[[ -37   40  -53  -94]
 [-111  -76   48   12]
 [  86    0  -12  -63]]
->
[[ -37   40  -53  -94]
 [  86    0  -12  -63]
 [-111  -76   48   12]]

[[ 13   3 -24  21]
 [-38 -81  25 -28]
 [ -6  10 -29  65]
 [ 22 -15   0 -43]
 [ 29 -66   2  20]
 [-24 -24 -12  41]
 [-11 -72 -46  -8]]
->
[[-11 -72 -46  -8]
 [ -6  10 -29  65]
 [ 13   3 -24  21]
 [-24 -24 -12  41]
 [ 22 -15   0 -43]
 [ 29 -66   2  20]
 [-38 -81  25 -28]]

[[  65   -5  -14]
 [  -4  -11   13]
 [ -11   40    6]
 [ -10 -112  -24]
 [ -18   37   18]
 [ -43  -23  -42]
 [  72  -62  -47]
 [  19   10   -5]
 [   2   76   72]]
->
[[  72  -62  -47]
 [ -43  -23  -42]
 [ -10 -112  -24]
 [  65   -5  -14]
 [  19   10   -5]
 [ -11   40    6]
 [  -4  -11   13]
 [ -18   37   18]
 [   2   76   72]]

[[-18 -40  22  -7  64]
 [ 28  37  68  25 -28]
 [ 37  17 -31 -28  30]
 [ 18 -12  26 -45  45]
 [ -2  90  29  32  -6]
 [ -1  25 -17   4 -49]]
->
[[ 37  17 -31 -28  30]
 [ -1  25 -17   4 -49]
 [-18 -40  22  -7  64]
 [ 18 -12  26 -45  45]
 [ -2  90  29  32  -6]
 [ 28  37  68  25 -28]]

[[ 71  71 -57  -4  69  70  65  66  69  71  71   4 -12  69  70  71]
 [-68 -68  58   6 -66 -67 -63 -64 -66 -68 -68  -2  12 -66 -67 -68]
 [-87 -86  65   0 -84 -86 -79 -80 -83 -86 -85   1   6 -84 -86 -86]
 [105 104 -85  -9 102 104  97  98 101 105 105   6 -17 101 104 104]
 [-21 -21  12  -6 -21 -24 -16 -19 -25 -20 -23 -66  57 -21 -20 -25]]
->
[[105 104 -85  -9 102 104  97  98 101 105 105   6 -17 101 104 104]
 [ 71  71 -57  -4  69  70  65  66  69  71  71   4 -12  69  70  71]
 [-21 -21  12  -6 -21 -24 -16 -19 -25 -20 -23 -66  57 -21 -20 -25]
 [-68 -68  58   6 -66 -67 -63 -64 -66 -68 -68  -2  12 -66 -67 -68]
 [-87 -86  65   0 -84 -86 -79 -80 -83 -86 -85   1   6 -84 -86 -86]]

[[ 27  24 -67 -57 108]
 [ 35 -38  53   5  16]
 [  3  12 -29 -36  79]
 [-11 -45  32  37 -41]
 [  0  31 -50 -51  86]
 [ 40  28 -16 -52  51]
 [-27 -65  61  48 -30]
 [  9 -27  10   8 -14]
 [-72 -83  49  41 -12]
 [-22  21  -2  72  13]]
->
[[ 27  24 -67 -57 108]
 [  0  31 -50 -51  86]
 [  3  12 -29 -36  79]
 [ 40  28 -16 -52  51]
 [-22  21  -2  72  13]
 [  9 -27  10   8 -14]
 [-11 -45  32  37 -41]
 [-72 -83  49  41 -12]
 [ 35 -38  53   5  16]
 [-27 -65  61  48 -30]]

[[ -19  -70  -34   77   33   27  -38   -1 -113  -27]
 [ 103  -40  -42  -16  -80   61   65   16   31  -17]
 [  27   26   85   27   30  -19   -5   93   23   -7]]
->
[[ 103  -40  -42  -16  -80   61   65   16   31  -17]
 [ -19  -70  -34   77   33   27  -38   -1 -113  -27]
 [  27   26   85   27   30  -19   -5   93   23   -7]]

[[-96  37  79  27  15 -38  -4]
 [  3  80  37  18  13  -3 -64]]
->
[[  3  80  37  18  13  -3 -64]
 [-96  37  79  27  15 -38  -4]]

[[-14 -38 -44 -43 -26  16  98  82 -32 -13]
 [ -1 -11 -11 -16  18   6  23  20 -12  24]
 [-34 -18 -50 -49  -4 -17  83  67 -31  20]
 [  1  25  12  14 -37 -37  62  54  25 -37]
 [-33  -8 -33 -38 -28 -29  99  82 -20  -9]
 [ 12 -13  -4  -3 -35  10  70  62   3 -38]
 [ 44   4  38  31  47  30 -59 -43  20  30]]
->
[[-34 -18 -50 -49  -4 -17  83  67 -31  20]
 [-14 -38 -44 -43 -26  16  98  82 -32 -13]
 [-33  -8 -33 -38 -28 -29  99  82 -20  -9]
 [ -1 -11 -11 -16  18   6  23  20 -12  24]
 [ 12 -13  -4  -3 -35  10  70  62   3 -38]
 [  1  25  12  14 -37 -37  62  54  25 -37]
 [ 44   4  38  31  47  30 -59 -43  20  30]]
---
[[  37  -10   18   54    8   25  -36  -12   25  -13   46]
 [ -14   16  -39   28  102  -41  -51  -31   -9  -49    0]
 [ -11  -17   15  -37   34 -103   25  -36  -35   -5  -16]
 [ -34   81  -10   18   -1  -39   15    3  -67   -5   11]
 [  20  -14  -19  -10   24    8   26  -33  -68   -2   76]
 [   4  -55   70  -75   10   15  -47  -42   -4  -66   36]
 [  48   85   47  -22   15  -49  -26   32  -48    9   20]]
->
[[-14  16 -39  28 102 -41 -51 -31  -9 -49   0]
 [-34  81 -10  18  -1 -39  15   3 -67  -5  11]
 [  4 -55  70 -75  10  15 -47 -42  -4 -66  36]]

[[ -9 -67]
 [-84  -2]
 [-26 -27]]
->
[[-84  -2]]

[[ -92  -27   -9   81]
 [ -26   -5  -95   34]
 [ -40  -17  -19  -20]
 [ -69   27  -65   44]
 [  41   58  -60   50]
 [  16   23  -37  -14]
 [ -57  -20  -44   -3]
 [  54   28  -15 -102]
 [  68   -2   18  -58]
 [  25  -18  -44  -37]]
->
[[ -26   -5  -95   34]
 [ -69   27  -65   44]
 [  16   23  -37  -14]
 [  54   28  -15 -102]
 [  25  -18  -44  -37]]

[[ -45   48   25  -21]
 [  53   15 -109  -99]
 [  20    6  -43  -38]
 [   0   31  -32  -54]
 [  44  -21  -63  -36]
 [ -25   18   31    8]]
->
[[  53   15 -109  -99]
 [   0   31  -32  -54]
 [ -25   18   31    8]]

[[108   3  35  36  32   1  59  37  33  70]
 [-30 -65 -46 -45 -45 -59 -40 -47 -55 -36]
 [ 25 -59 -35 -33 -37 -62 -16 -32 -36  -7]
 [112   3  34  35  30  -2  59  37  34  71]
 [108   4  35  36  32   1  59  37  33  70]
 [106   5  35  36  32   2  58  37  33  69]
 [109   3  34  36  31   0  59  37  32  70]
 [-28 -41 -48 -49 -52 -51 -42 -46 -35 -42]
 [-28 -41 -48 -49 -52 -51 -42 -46 -35 -42]]
->
[[-30 -65 -46 -45 -45 -59 -40 -47 -55 -36]
 [112   3  34  35  30  -2  59  37  34  71]
 [106   5  35  36  32   2  58  37  33  69]
 [-28 -41 -48 -49 -52 -51 -42 -46 -35 -42]]

[[ 76 -41  10  -2  -6  18   2  -5]
 [-21 -72 -31   5  13  40 -10   0]
 [-16 -13   9   1   5 -33  -4 -12]
 [ 92 -11  32  21  26  -3 -11  11]
 [ 30 -18   6   7 -16  39   1  19]
 [-15 -36  31   5  15  17 -23  -8]
 [ 60 -12   7   1  15  -8 -30   5]
 [ 44  17  -8  -2  -6  52  17  13]
 [ 36  -3   0  -4   5  12 -16   0]
 [-58 -27   0   1 -12  59 -22   2]]
->
[[-21 -72 -31   5  13  40 -10   0]
 [ 92 -11  32  21  26  -3 -11  11]
 [-15 -36  31   5  15  17 -23  -8]
 [ 44  17  -8  -2  -6  52  17  13]
 [-58 -27   0   1 -12  59 -22   2]]
